(in the rows, 128 means zero)
Rotation paths and how fast each direction turns (degrees per step)
Each turn is a multiple of 5 degrees from 10 to 175, or 0.
Each row of a path follows its step; steps can be skipped.

step 0: [126 123 116 133 126 119 130 148 128 135 128 136 137 127 126 143 134 127
 135 124 123 118 128 135 141 123 129 122 128 124 131 132 117 120 134 127
 123]
step 2: [126 125 124 124 134 118 135 150 135 131 129 125 122 130 124 120 123 122
 129 136 125 118 124 135 119 126 135 120 138 132 125 124 141 133 129 139
 120]
step 3: [137 139 117 124 131 131 136 126 126 118 113 123 122 120 151 129 130 129
 132 117 133 127 136 132 130 128 129 134 141 128 124 133 123 126 132 127
 131]
step 4: [129 131 116 117 118 125 127 132 132 129 116 128 127 132 119 123 121 128
 121 139 132 140 130 125 126 125 131 126 114 121 119 115 128 126 137 142
 131]
step 5: [121 142 141 121 134 121 133 132 124 138 125 126 133 126 142 115 122 129
 127 121 125 129 129 131 128 130 112 117 126 129 118 131 123 121 129 117
 123]
step 7: [115 127 140 123 125 135 127 129 149 132 126 129 137 127 132 136 131 126
 126 120 128 119 126 141 138 120 127 128 120 135 126 123 131 112 132 131
 130]
step 8: [134 129 131 129 121 137 123 134 116 127 127 122 113 140 124 120 142 133
 131 128 128 128 114 117 137 131 119 137 126 132 127 139 129 115 128 128
 127]
step 9: [113 124 119 120 133 121 123 143 138 126 139 123 129 131 131 136 120 115
 129 128 126 123 127 125 126 121 120 142 123 126 133 128 126 131 113 132
 126]
step 10: [130 125 118 127 139 138 138 127 118 124 130 128 123 118 122 123 135 121
 136 129 134 126 133 133 136 122 122 128 134 140 140 124 115 114 138 124
 125]
Speeds:
[130 130 128 127 126 132 131 131 129 129 130 131 130 127 124 134 128 131
 127 125 128 129 126 125 126 128 130 130 132 129 124 126 132 124 124 124
 123]
55
[130 127 127 129 129 129 122 126 130 126 132 129 129 129 126 128 126 122
 133 127 127 126 124 130 133 130 126 130 127 124 129 132 132 125 131 127
 125]
40
[127 129 132 130 127 128 127 127 130 132 125 126 126 126 127 127 126 127
 122 123 128 129 131 126 129 134 122 130 126 126 125 125 132 125 129 129
 132]
35

step 0: [136 122 128 134 126 130 118 125 125 133 141 132 118 123 135 124 125 128
 128 114 136 133 123 137 134 132 138 140 120 129 145 139 121 122 116 116
 125]
step 1: [118 128 132 119 133 133 130 128 134 136 122 123 129 138 135 120 134 113
 130 121 126 134 117 127 129 122 140 130 120 142 119 125 111 140 139 133
 124]
step 2: [126 123 129 124 128 137 125 132 135 139 136 125 117 121 117 114 130 117
 134 130 135 122 130 119 109 124 119 124 124 133 145 123 137 126 122 120
 132]
step 3: [125 127 131 124 128 133 123 119 139 117 149 131 124 125 136 129 129 134
 131 114 129 130 117 120 134 136 129 124 107 121 127 138 123 132 131 135
 126]
step 4: [121 124 111 122 139 135 119 139 121 127 124 135 118 126 128 125 128 121
 131 139 140 140 123 121 131 135 141 129 125 145 127 121 124 133 132 125
 136]
step 5: [124 130 135 132 125 124 123 124 136 140 115 130 111 130 129 118 125 128
 115 121 133 125 119 126 118 137 121 127 114 129 142 133 122 116 123 131
 125]
step 7: [121 112 129 136 125 128 121 131 133 117 128 120 119 127 123 127 122 115
 127 130 127 123 118 120 133 120 136 124 121 141 142 118 123 136 116 125
 139]
step 8: [122 132 121 127 130 129 131 133 131 144 130 130 122 119 129 122 144 128
 134 114 138 121 116 134 135 131 129 140 108 119 134 135 125 128 130 120
 129]
step 9: [132 120 133 126 131 133 128 132 123 135 138 135 119 131 132 112 123 119
 139 126 116 143 132 115 120 131 138 129 120 137 125 122 117 131 131 140
 124]
Speeds:
[134 126 127 130 127 128 127 123 126 128 132 126 125 125 130 128 127 133
 134 128 123 131 128 126 124 129 126 127 127 126 127 127 129 124 127 127
 122]
115
[130 127 129 134 125 129 124 133 128 128 130 129 129 131 133 127 133 127
 129 129 127 130 130 127 129 128 126 123 129 130 124 132 124 129 134 126
 130]
135
[127 130 130 129 130 130 130 133 131 131 131 121 130 125 129 132 128 124
 135 124 126 128 129 129 128 125 126 129 126 126 130 125 127 130 128 129
 132]
60
[126 126 126 130 131 119 130 128 130 130 125 127 126 127 128 129 128 130
 132 127 131 129 126 133 125 130 128 130 127 132 122 128 125 129 128 124
 128]
100
[128 128 125 128 129 134 131 129 130 131 130 130 127 125 131 128 127 132
 125 131 125 126 123 136 127 126 128 126 127 127 125 129 127 132 130 132
 128]
145

step 0: [130 106 124 134 125 127 130 115 134 123 126 131 138 127 109 132 136 131
 141 129 138 129 117 123 120 143 140 130 130 136 113 118 124 132 135 133
 129]
step 1: [129 113 126 129 130 132 120 137 134 103 126 122 137 134 130 119 129 127
 114 124 136 130 123 114 134 134 115 131 127 140 118 138 125 121 130 112
 133]
step 2: [135 132 133 119 144 119 117 123 123 117 134 119 132 125 132 142 125 122
 123 128 131 117 137 125 140 121 120 145 132 130 136 112 121 116 131 122
 119]
step 4: [135 133 133 128 118 124 128 140 141 123 133 126 122 121 126 135 138 145
 108 124 128 124 127 129 135 125 122 117 110 124 111 137 136 131 124 140
 127]
step 5: [138 131 137 135 125 110 119 123 122 120 134 128 133 125 124 132 129 140
 129 132 118 138 126 139 127 130 119 133 143 124 112 113 122 144 116 134
 122]
step 6: [135 118 136 131 116 140 134 115 124 119 126 135 130 129 122 116 141 137
 125 134 137 123 133 129 125 128 133 132 154 139 126 129 118 126 128 127
 145]
step 7: [138 125 126 135 144 138 134 132 122 115 137 118 129 112 126 129 141 124
 120 128 120 124 133 113 136 137 117 113 129 137 137 133 127 115 127 130
 138]
step 9: [116 133 140 116 120 144 124 116 147 131 127 136 126 125 127 143 121 122
 114 126 140 133 129 140 137 133 131 129 134 123 120 136 134 124 122 127
 139]
step 10: [132 131 117 130 129 123 128 114 140 130 118 122 127 115 129 135 149 125
 123 126 127 132 136 125 145 142 122 130 124 121 114 125 137 141 135 139
 122]
Speeds:
[132 127 128 130 131 130 125 135 128 125 126 128 127 130 122 129 124 127
 127 131 129 132 124 128 124 126 126 125 125 125 122 129 128 126 124 126
 125]
100
[127 128 126 128 127 128 126 128 127 125 128 121 129 127 123 126 132 129
 128 129 129 133 126 128 127 124 125 130 132 128 131 130 125 130 135 125
 128]
70
[127 129 125 127 131 131 128 132 128 126 131 128 125 132 126 125 125 127
 133 127 127 121 127 126 131 131 124 128 133 131 130 127 125 123 129 127
 128]
65
[131 125 130 129 126 126 125 130 125 128 129 127 125 127 128 133 126 122
 135 129 124 130 131 127 130 126 130 131 128 131 128 126 126 131 129 133
 126]
130
[128 128 128 130 127 127 129 127 126 124 125 131 127 131 132 125 134 123
 129 134 131 130 131 130 133 130 127 128 129 126 126 128 124 127 125 123
 123]
80

step 1: [131 138 126 131 119 143 121 132 121 122 133 141 136 130 127 111 136 122
 133 128 127 122 127 129 128 117 130 146 122 135 127 123 131 125 139 139
 130]
step 2: [135 144 134 122 110 122 123 138 113 126 139 133 134 136 133 122 123 130
 131 131 118 140 126 128 136 122 121 119 128 134 121 131 130 125 140 129
 124]
step 3: [122 145 132 125 127 122 121 120 125 120 131 131 131 127 131 128 125 133
 128 122 117 136 113 129 128 141 124 140 118 142 126 130 138 120 131 145
 127]
step 4: [138 144 140 132 120 130 131 126 109 137 119 141 131 127 130 123 129 119
 121 121 132 129 127 131 137 128 139 131 115 132 131 128 139 123 126 135
 134]
step 5: [132 144 145 136 126 115 124 122 119 119 128 138 133 123 137 124 120 133
 118 130 120 135 131 124 131 133 122 116 122 119 129 118 119 126 125 134
 123]
step 6: [138 131 138 127 134 123 116 116 123 134 130 126 136 122 139 126 132 125
 131 121 120 133 131 121 127 128 127 144 123 136 142 115 124 129 121 146
 131]
step 7: [139 127 132 136 126 138 130 127 119 123 128 146 141 133 136 117 139 121
 128 125 114 127 134 131 140 112 120 126 118 130 134 124 126 126 123 131
 129]
step 8: [131 132 133 133 119 131 125 129 120 127 143 137 134 120 145 126 123 133
 143 132 108 137 118 118 126 127 122 128 129 128 122 124 117 126 135 131
 132]
step 10: [128 139 130 142 120 141 133 122 118 122 129 139 132 121 130 114 123 121
 121 133 120 123 118 128 144 129 135 124 129 134 120 121 139 125 133 132
 135]
Speeds:
[128 129 130 132 130 135 131 128 126 125 130 132 123 131 129 131 127 124
 131 126 132 123 129 126 131 127 128 130 126 125 128 131 129 124 127 129
 130]
115
[127 122 126 131 131 128 131 122 129 131 128 128 129 124 132 126 129 128
 131 130 123 130 130 125 130 125 129 128 127 126 129 129 125 126 125 124
 131]
35
[128 131 132 126 132 128 132 122 127 128 124 129 128 125 127 127 126 128
 125 128 132 128 127 126 132 136 133 126 129 126 129 125 129 127 131 125
 127]
60
[126 127 130 127 128 122 125 127 128 123 129 128 124 128 126 132 132 131
 132 127 124 128 124 126 128 129 134 131 132 127 131 128 125 127 127 130
 128]
130

step 0: [140 132 114 114 122 137 120 118 119 123 137 127 138 121 128 133 138 131
 134 134 138 135 127 132 128 127 121 129 130 132 143 114 126 129 122 121
 144]
step 1: [126 132 132 126 145 122 131 120 125 116 129 127 133 138 126 129 132 118
 132 126 127 116 129 112 122 141 130 139 114 128 126 127 119 124 116 122
 144]
step 3: [140 138 125 130 138 127 132 117 143 130 128 125 138 110 124 134 135 118
 119 124 131 132 124 123 129 131 135 137 140 112 138 119 125 126 130 124
 129]
step 4: [129 135 112 117 138 132 131 128 129 135 123 125 133 141 121 134 118 116
 144 133 127 122 116 134 123 132 140 128 135 139 136 131 127 121 132 120
 140]
step 5: [142 131 127 123 132 123 125 115 133 113 139 129 127 130 124 126 138 126
 130 122 126 126 124 143 123 119 122 118 122 135 138 118 123 135 110 123
 139]
step 6: [138 139 130 114 124 127 122 119 124 124 124 130 133 124 133 131 140 125
 137 126 134 125 132 101 127 133 129 137 117 133 132 118 122 118 133 123
 138]
step 7: [127 132 133 129 138 134 140 113 134 118 136 122 146 128 121 135 119 120
 132 123 118 131 125 124 131 132 137 132 118 127 128 145 129 117 117 131
 129]
step 9: [129 141 122 124 143 131 129 135 139 126 126 135 130 127 117 128 126 113
 132 131 130 115 122 125 127 131 135 126 133 118 131 112 126 121 121 112
 143]
step 10: [142 137 126 115 128 122 135 117 128 132 132 120 133 145 136 118 136 123
 142 122 123 127 126 138 126 118 136 125 120 142 136 130 134 124 122 122
 136]
Speeds:
[127 129 125 126 124 124 128 126 124 132 129 125 131 133 131 129 129 129
 130 131 129 129 132 127 124 128 131 126 127 131 130 126 128 128 136 128
 125]
175
[131 126 131 129 131 127 125 129 130 129 124 128 123 128 126 127 129 127
 124 130 131 122 126 123 124 131 129 133 128 134 129 129 125 128 133 129
 128]
145
[127 134 133 126 129 123 124 129 128 130 127 131 129 131 128 127 127 128
 129 131 125 122 130 126 126 126 123 125 127 128 126 125 129 133 123 126
 127]
90
[133 128 129 129 126 128 125 128 132 125 128 130 126 125 131 132 129 129
 129 131 129 130 132 130 127 134 125 127 126 125 130 128 133 131 132 123
 129]
130

step 1: [128 122 116 133 130 120 130 120 138 122 124 124 120 140 118 131 115 126
 129 105 123 143 136 124 129 128 126 128 122 138 111 131 127 124 112 139
 121]
step 2: [119 120 140 122 133 131 137 127 131 136 125 115 139 127 134 125 128 132
 123 115 139 125 131 126 137 119 154 142 122 120 124 130 125 126 123 146
 126]
step 3: [122 128 127 132 140 116 118 119 142 124 130 138 126 135 138 129 132 125
 131 132 125 118 137 137 128 106 133 117 130 119 125 116 112 121 131 140
 118]
step 4: [141 121 121 127 136 130 146 124 136 124 128 122 144 136 125 126 130 129
 148 130 123 135 133 116 128 133 127 131 132 123 122 127 120 112 137 128
 107]
step 5: [136 127 142 136 126 131 132 130 120 129 120 130 124 133 144 141 136 137
 140 129 141 129 147 117 117 120 130 130 134 124 136 137 138 125 134 145
 129]
step 6: [119 132 119 122 135 124 127 120 134 126 155 132 121 124 134 141 125 130
 124 144 132 121 129 109 124 130 126 129 139 130 133 132 128 136 131 136
 112]
step 7: [140 128 133 136 145 132 126 113 121 120 135 125 122 132 125 122 118 134
 126 127 125 127 153 127 125 143 125 145 132 136 133 133 123 123 124 116
 124]
step 8: [126 133 121 125 133 126 126 141 118 130 135 132 120 114 144 122 134 131
 134 111 122 130 137 124 134 117 130 149 140 121 122 147 134 133 123 127
 129]
step 9: [124 134 134 111 134 129 127 126 135 112 131 132 108 118 133 127 118 123
 114 127 129 129 132 125 125 118 127 130 113 113 128 124 136 120 125 119
 111]
Speeds:
[127 131 132 127 128 125 133 127 125 126 123 132 129 129 132 131 131 123
 129 132 124 129 127 124 130 132 128 125 125 133 127 129 130 129 129 129
 126]
65
[126 134 131 125 129 126 127 129 127 127 132 126 125 127 128 124 127 126
 130 126 128 128 132 130 133 132 132 127 129 127 123 128 123 126 130 130
 132]
65
[128 134 127 130 130 127 129 129 124 130 131 124 127 126 130 129 126 127
 121 127 127 130 129 129 125 126 125 130 130 131 127 129 132 127 133 122
 127]
35

step 0: [129 137 122 117 126 126 139 135 131 137 110 115 114 118 127 137 127 135
 122 114 130 139 137 127 126 136 123 127 125 148 134 133 138 122 136 124
 122]
step 1: [129 139 128 118 132 129 118 130 115 111 126 109 116 120 131 127 142 125
 129 132 126 127 131 136 129 127 114 121 121 137 122 136 121 130 134 109
 119]
step 2: [127 140 132 118 121 139 138 126 120 132 140 125 136 131 132 131 147 142
 119 128 130 120 141 127 126 132 117 123 135 120 119 121 132 145 133 115
 126]
step 5: [116 131 123 128 125 120 120 144 125 140 110 132 123 126 147 115 121 130
 128 112 134 134 119 128 136 137 121 140 123 135 125 128 131 121 118 123
 123]
step 6: [123 120 113 116 118 133 132 137 126 120 120 128 115 129 136 136 123 130
 129 130 126 137 130 125 145 123 104 126 126 140 129 126 115 134 129 130
 116]
step 7: [119 118 129 113 117 134 131 120 106 128 119 120 130 137 128 126 129 130
 139 135 132 116 123 121 122 130 116 134 127 121 111 125 119 130 138 120
 117]
step 8: [127 126 129 119 127 151 132 125 134 132 114 126 122 131 120 140 131 138
 129 134 116 120 133 117 122 126 135 124 134 123 112 106 127 131 121 126
 135]
step 9: [135 125 126 126 136 129 118 133 121 136 128 116 130 132 140 133 133 131
 146 134 126 116 138 123 126 128 156 127 119 136 132 115 128 117 123 125
 130]
step 10: [137 129 120 141 129 128 117 129 122 137 119 140 119 131 141 134 140 146
 122 122 114 133 137 126 121 139 132 138 125 138 137 132 138 122 120 125
 120]
Speeds:
[129 131 127 131 129 125 128 127 126 126 127 127 128 123 129 134 128 128
 125 127 130 128 127 123 132 127 124 131 124 129 124 134 125 132 129 127
 124]
70
[128 131 128 130 128 126 127 124 133 124 125 130 132 132 134 128 129 132
 128 127 127 126 130 125 130 128 134 126 124 125 126 127 128 128 130 130
 132]
65

step 0: [118 122 136 116 122 118 127 136 123 134 128 105 126 131 133 126 129 127
 129 129 142 138 108 130 122 123 136 118 117 133 136 126 132 130 123 135
 121]
step 1: [136 128 133 131 116 117 143 126 137 123 116 132 134 134 128 147 119 145
 126 136 124 125 113 130 126 135 127 135 131 122 111 126 122 135 129 129
 125]
step 2: [133 135 131 133 125 138 126 133 121 112 117 126 125 133 115 131 127 123
 109 127 123 143 139 114 116 122 135 120 130 131 137 123 120 138 128 134
 125]
step 3: [133 132 140 128 125 132 128 131 118 139 117 131 130 141 137 126 130 122
 123 119 115 131 138 127 141 131 123 143 144 126 119 136 136 110 129 128
 137]
step 4: [132 113 143 129 124 131 127 128 135 139 138 128 128 124 124 122 124 130
 121 119 140 126 136 126 126 127 140 124 114 143 142 143 128 121 115 120
 131]
step 7: [116 120 120 118 131 123 130 130 116 134 126 118 129 138 121 123 145 128
 139 137 114 134 124 142 134 134 125 131 140 121 129 142 125 127 132 139
 125]
step 8: [132 124 127 119 114 132 125 118 129 129 131 133 119 131 118 130 128 148
 134 128 125 125 114 117 126 118 139 132 111 116 136 129 138 123 115 130
 126]
step 9: [128 130 100 128 126 134 139 129 126 131 102 133 117 129 133 129 125 138
 125 124 131 128 132 124 119 138 123 118 126 132 120 133 122 129 135 122
 128]
step 10: [123 137 133 128 129 134 127 134 117 113 121 132 130 115 132 137 128 125
 130 129 128 115 138 107 136 118 127 136 123 142 135 119 136 121 135 135
 137]
Speeds:
[133 129 130 126 129 133 128 123 129 124 129 126 129 125 129 130 127 126
 127 124 127 128 125 130 128 128 127 124 124 130 135 129 129 128 126 133
 127]
170
[126 132 128 129 121 131 122 125 133 132 126 130 130 128 127 130 126 132
 128 128 130 125 127 128 126 130 127 125 127 129 127 129 127 135 130 126
 125]
95
[127 126 124 126 127 133 127 130 127 131 124 132 133 125 126 126 122 127
 125 126 131 128 131 128 130 131 128 129 127 127 130 127 132 126 126 127
 133]
60

step 0: [124 115 123 130 124 136 135 130 131 127 123 141 127 133 130 130 127 144
 135 134 127 128 114 134 127 132 137 123 128 139 147 124 138 120 126 140
 136]
step 1: [131 131 127 140 117 132 129 118 125 139 127 139 140 138 134 133 128 119
 119 127 124 140 123 117 140 132 141 121 134 119 139 120 128 129 126 130
 121]
step 2: [127 137 132 129 128 127 120 136 122 139 126 134 123 137 122 122 125 136
 125 137 139 132 132 125 156 121 124 136 142 125 119 131 122 126 127 128
 125]
step 3: [121 129 127 127 129 132 124 122 131 123 128 121 108 115 132 121 125 117
 128 145 126 126 122 121 131 132 134 142 142 141 129 140 124 123 126 132
 132]
step 5: [127 129 133 128 134 123 134 144 136 136 135 136 116 133 134 117 131 143
 110 127 134 124 124 132 122 122 129 116 123 124 139 134 139 131 130 127
 123]
step 6: [119 125 138 143 137 124 119 124 135 129 122 141 126 129 141 130 121 127
 118 116 116 120 130 118 128 136 123 121 134 123 131 127 129 119 134 139
 137]
step 7: [128 125 122 140 130 129 133 126 128 120 118 145 142 129 128 134 125 124
 134 129 136 122 124 138 142 114 127 130 132 130 122 132 125 117 130 146
 124]
step 9: [117 133 137 123 129 128 122 122 130 145 127 129 130 132 112 132 123 122
 127 128 132 134 134 118 136 145 130 131 125 133 137 142 122 131 135 125
 113]
step 10: [113 135 128 118 130 114 132 129 140 131 128 135 110 133 119 125 121 125
 130 143 136 132 119 126 132 123 118 127 126 138 130 120 134 132 123 137
 127]
Speeds:
[129 124 130 124 124 131 125 133 128 129 130 127 129 129 128 126 122 126
 128 130 129 130 122 126 131 132 129 129 129 128 126 123 126 130 123 128
 127]
40
[126 125 123 127 127 127 132 124 125 129 129 130 131 127 128 129 130 124
 125 129 127 126 126 131 127 126 125 131 132 129 127 124 136 132 128 129
 125]
110
[125 127 127 125 126 125 126 126 126 130 125 130 129 133 131 127 130 124
 130 125 127 130 127 127 126 129 123 127 131 124 129 131 125 130 126 125
 136]
155
[123 125 128 124 131 125 128 129 127 130 127 125 125 129 131 129 131 127
 132 126 132 131 124 126 125 130 129 126 123 129 130 126 132 124 131 126
 124]
70
[128 129 122 129 128 133 127 125 131 130 135 129 127 131 133 132 127 126
 131 127 129 125 130 126 127 134 127 129 127 128 128 128 125 128 130 132
 125]
130
[134 127 125 128 132 124 131 129 131 126 128 129 131 132 131 128 121 133
 128 126 125 128 125 128 126 131 128 125 130 127 129 128 132 125 127 128
 129]
60
[127 129 131 131 127 126 131 124 126 124 124 125 131 133 127 129 123 123
 127 128 128 126 125 127 130 130 130 129 124 125 128 128 125 131 135 127
 127]
135

step 0: [120 123 132 107 119 121 132 128 116 128 112 141 125 123 145 128 128 116
 133 120 124 124 130 134 135 124 128 118 128 132 135 133 135 130 133 120
 116]
step 1: [136 125 124 121 128 131 126 123 128 131 126 128 129 112 141 126 133 124
 118 131 135 128 129 146 138 126 127 139 116 139 138 134 123 105 134 129
 119]
step 2: [128 110 125 122 125 116 123 132 136 120 128 124 135 129 143 133 121 134
 121 122 124 117 112 133 116 120 123 131 116 123 125 137 123 122 136 123
 116]
step 4: [114 124 134 113 114 135 142 119 124 124 132 110 126 129 137 141 120 118
 122 116 131 131 132 132 140 126 123 130 116 124 131 128 129 123 136 126
 124]
step 6: [129 115 133 124 124 111 138 134 138 140 134 122 123 121 136 119 133 122
 121 124 127 129 126 133 125 114 115 126 123 142 136 120 129 115 127 114
 120]
step 7: [138 131 128 114 124 121 134 115 141 127 115 124 121 133 145 137 128 131
 129 110 122 123 134 133 121 117 125 138 126 136 129 140 126 127 126 131
 121]
step 8: [119 122 132 112 108 134 128 125 130 114 110 135 131 127 139 124 127 121
 130 124 117 127 120 139 130 133 125 124 129 128 140 123 129 112 124 122
 122]
step 9: [122 128 127 113 124 128 126 127 124 139 132 132 133 127 139 124 119 122
 119 128 132 132 131 127 126 126 119 137 114 129 140 146 126 105 143 130
 129]
step 10: [126 121 130 129 122 115 128 120 139 115 126 114 126 118 133 133 114 122
 117 133 126 118 112 129 123 112 129 122 125 136 130 136 124 118 140 131
 125]
Speeds:
[133 127 130 128 128 121 130 129 126 128 128 132 127 125 129 129 135 126
 127 128 126 128 133 130 131 128 131 129 128 133 125 127 127 131 125 126
 124]
60
[129 131 129 127 125 127 126 125 129 131 123 133 126 130 132 127 134 131
 132 131 129 131 128 131 126 123 125 125 130 127 129 130 127 125 129 128
 130]
45
